One turn or mirror swaps these rows in pairs. Which row does each one swap with?
The rows were stretched afterwards, more along some directions than others.
Z60: [-3.02 -1.84 -0.10 -0.77  1.69  0.24 -1.80 -0.14  2.99  1.07  1.85 -0.30
 -1.07 -2.28 -1.37 -0.02  1.01 -1.83]
Z699: [-0.96 -1.66 -1.31  0.37  1.02 -1.59 -0.99  1.45  1.29  0.53  1.12 -0.35
 -0.75 -1.16 -2.55  0.53  4.19 -0.11]
Z940: [ 0.83 -1.13 -1.43  2.83  0.62 -0.52 -0.47  0.38  1.42 -1.37 -1.08  3.11
 -0.80  0.11 -1.64  0.42  3.47 -0.23]
Z519: [-0.60 -2.30 -0.39 -0.02 -0.42  0.07  0.88  1.36  0.44 -0.94  3.20 -0.15
 -0.04 -0.27  0.91  0.66  3.30  0.62]
Z603: [-2.42  0.67 -0.67  2.94  1.20 -0.03 -0.29  0.86  1.54 -1.47 -2.56  2.01
  0.38 -2.13 -2.51  0.96  4.69 -0.39]
Z851: [-2.35 -2.11  1.58 -1.16  1.89  0.55 -1.46  0.82  1.67  1.75  1.75 -1.07
  0.47 -1.68 -1.87 -0.64  2.15  0.11]
Z938: [-1.08 -0.62 -1.96  1.97  1.41 -2.10  0.69  0.61  1.91 -2.74 -0.51  2.22
 -0.89  0.01 -1.87  2.36  2.35  0.05]
Z469: [-3.26  0.39  0.83  1.39  0.43  0.15 -0.26  1.04 -1.72 -1.86 -0.32  1.41
  3.16 -3.38 -1.26 -1.44  1.77 -0.29]
Z608: [-0.42  0.23  0.68 -1.17  0.91 -1.40 -0.87  1.37  0.84  0.83  0.63  0.18
 -2.42  0.68 -0.84  2.35 -1.36  0.38]
Z681: [ 1.19 -0.34 -0.84  3.40  1.29 -0.04 -0.26  1.38  2.37 -1.49  0.98  1.75
 -3.48  1.01  0.02  2.14  2.72 -0.40]
Z822: [-1.17 -1.13 -0.17  1.93  0.92  0.47 -1.10 -1.13  3.70 -0.27 -1.95  1.77
  0.36 -1.18 -1.93 -0.29  3.57  0.45]
Z958: [-1.58 -4.20 -0.51 -1.88  1.54 -0.62 -0.68 -2.10  3.03  1.43 -1.84  2.12
  0.52 -1.52 -2.17  0.15  1.20 -1.79]
Z492: [ 0.40  0.60  2.55  1.26 -0.84 -0.38  1.18  2.04 -1.60 -0.18  0.75 -0.58
  1.19 -0.42 -1.03  0.51  4.24  2.38]
Z995: [-3.16 -4.22 -2.14 -1.41  3.19 -2.38 -1.50 -0.20  3.48  0.76 -0.16  1.02
 -1.53 -0.36 -3.26  0.47  0.15 -1.01]
Z388: [-2.18 -1.90 -0.45 -0.02  1.50 -1.47 -1.49 -1.79  0.20  0.27 -0.79  3.23
  0.06 -1.45 -2.23 -0.70 -1.81 -0.77]
Z42: [ 0.58  0.75  1.50  0.63  0.69  0.66  0.31  2.77  1.75  0.66 -0.20 -0.63
 -0.61 -1.36 -1.29  1.65  4.33  1.18]
Z600: [-1.10 -1.44  1.65 -0.74  0.61  0.81 -1.49  0.30  0.93  1.88  1.64 -0.22
 -1.24 -1.15  0.08  0.74  1.05 -0.77]
Z617: [-0.32 -4.08 -0.93  0.16  1.12  0.12 -0.39 -3.15  3.88  0.00  0.27  1.21
  0.38  0.64 -0.54  0.58  1.55 -0.64]
Z461: [-1.60 -2.26 -1.28 -0.14  0.18 -0.53 -0.78 -0.94  1.53  0.05 -0.49  1.84
 -1.28 -1.26 -0.79 -0.92  3.80 -0.42]
Z911: [ 0.24 -3.85 -0.73  0.28  1.67 -0.01 -1.01 -0.14  2.66  0.68  3.11 -0.41
 -1.30 -0.53 -1.46 -0.59  3.57 -0.05]
Z708: [-0.44 -1.75  1.73  0.87 -0.51  0.20 -0.52 -0.20 -0.63 -0.16  1.72  1.07
  0.45  0.92  0.50 -0.32  0.39 -0.24]
Z374: [-1.70 -1.49 -0.38  0.08 -0.82 -2.12  0.48  0.01  0.46 -0.65 -0.22  0.74
 -0.42  1.11 -0.27  1.24 -0.32  0.56]
Z482: [-0.90  0.33 -1.39  2.93  0.11 -1.08 -0.46  1.69  0.54 -1.59 -0.76  2.23
 -1.47  0.11 -1.45  1.06  3.75  0.55]
Z139: [-1.43 -1.61 -0.10  0.70  0.56  0.06 -2.34 -0.09  0.62  0.03  0.12  3.14
 -0.19 -0.97 -1.68 -1.14  1.62 -0.01]
Z387: [ 0.35 -3.19  1.37 -0.70  0.70  1.69 -0.30 -1.14  2.42  2.13  2.09 -0.88
  0.63 -2.02 -0.52 -0.95  4.39 -0.21]
Z167: [-2.28 -2.68 -0.55  0.47  0.99  0.38 -0.41  0.88  0.11 -1.03  2.30  0.72
  0.61 -1.32  0.00 -1.11  2.18 -1.00]
Z386: [ 1.57 -2.08 -0.27  0.70 -0.67 -0.19  1.32 -0.58 -0.07 -0.46  0.49  2.19
  0.38  1.15 -0.32 -0.03  2.49  0.90]
Z329: [-1.85 -3.00 -1.48 -0.75  1.22 -0.74 -0.58  1.45  0.50  0.62  2.50  0.01
 -1.31 -0.88 -1.06  0.52  1.74 -0.61]
Z831: [-0.87  0.95  1.01  3.13 -0.13 -0.59 -0.70 -0.44  0.87 -1.23 -1.92  2.13
  0.87 -0.58 -1.96  0.00  1.99 -0.25]
Z126: [ 0.46 -0.98 -0.74  2.51  0.83  1.48 -1.67  0.28  2.29 -0.51  0.37  1.98
 -1.06 -1.98 -0.68 -0.53  4.93 -1.49]
Z591: [ 0.15 -2.61  0.43  2.23  1.07  1.97 -0.43 -1.01  2.96  0.54  1.45 -0.26
  0.92 -1.42 -0.68 -0.26  4.84  0.15]
Z760: [ 1.52 -1.53 -0.94  1.28  1.25  0.98 -0.80  1.03  4.41  0.34  0.45  1.02
 -3.66 -0.42 -1.22  1.24  5.78 -0.05]
Z291: [-0.51 -2.82  0.00  0.74  1.68 -1.18 -1.50 -1.03  0.65  0.55  0.61  1.44
 -0.73 -0.04 -2.20 -1.56  3.18 -0.65]
Z278: [-0.28 -3.95 -2.31 -0.16  1.95 -1.12  0.79 -0.80  2.67  0.86  1.35  0.51
 -3.06  1.38 -0.85  1.69  0.57 -0.75]
Z153: [-1.72 -3.45 -0.91 -1.51  2.23 -1.78 -0.11 -1.47  2.93  0.95 -2.28  2.39
  0.17 -0.66 -3.52  0.73  1.77 -0.71]
Z796: [ 0.10 -1.38  0.74  0.93 -0.13 -1.82 -0.13 -1.26  1.14 -0.28 -1.79  1.38
  1.69  0.18 -1.87  0.33  1.67  0.74]
Z413: [-0.57  0.42 -0.81  2.47  0.27  0.41  0.34  2.12  2.54 -2.29 -0.58  0.74
 -0.50 -1.23 -1.24  0.76  5.76  0.78]
Z365: [-0.66 -0.29 -0.12  2.01  0.19 -1.03 -0.93 -1.20  2.78 -1.14 -1.89  2.31
  1.39 -1.03 -2.84 -0.42  3.16 -0.15]
Z248: [ 0.50 -2.42 -0.40  0.26  0.34 -2.30 -1.30 -1.51  1.70  1.46 -0.54  2.37
 -2.73  1.31 -2.13  0.88 -0.06  0.38]
Z216: [-3.41 -1.54  0.84 -0.69 -0.34 -0.10 -0.01 -0.30  0.45 -0.10  0.74 -0.26
  2.11 -2.13 -0.70 -0.74  1.34 -0.62]
Z303: [-1.04 -0.92  0.57  0.05  0.54 -3.05 -1.86 -0.76 -1.34  1.19 -1.13  2.39
  0.33 -0.44 -3.38  0.06 -1.72  0.17]
Z870: [ 1.86 -0.83  0.56  1.68  1.10 -0.22 -0.27 -0.49  3.54  1.36 -1.25  0.49
 -1.40 -0.37 -2.40  1.08  4.85  0.58]
Z479: [-0.34 -5.68  0.54 -2.82  1.21 -0.86 -0.40 -2.02  2.27  2.04  1.32  0.86
 -0.12  0.17 -1.24 -0.78  0.39 -0.90]
Z208: [-1.28 -1.13 -0.02  2.41  1.43  1.88 -1.23  1.52  1.73 -0.88  3.06 -0.37
 -1.16 -1.65 -0.42 -0.32  4.36 -0.53]
Z521: [-1.47 -0.10 -0.67  1.33  1.32  0.88 -0.24  1.24  1.08 -2.36  1.59  2.30
 -1.75 -1.72  0.72  1.29  1.10 -1.37]
Z160: [-1.70 -2.53 -0.26  0.62 -0.28 -0.78  0.02  1.12  0.89 -1.69  2.22  0.78
  0.01  0.12 -0.03 -1.24  1.12  1.38]
Z962: [-0.04 -1.84  0.52  2.54  0.82  2.40  0.77 -0.85  3.01 -0.79  0.04  0.77
 -0.52 -1.43  0.81  0.24  4.50 -0.62]
Z39: [-0.53 -3.07 -0.06  1.65  1.54  1.27 -1.20  1.54  3.78  0.39  2.91  0.40
 -3.65  1.12 -0.57  0.67  4.59  0.05]

Z278 swaps with Z386
Z469 swaps with Z603
Z39 swaps with Z160
Z329 swaps with Z940
Z374 swaps with Z708
Z760 swaps with Z911
Z608 swaps with Z617
Z958 swaps with Z303

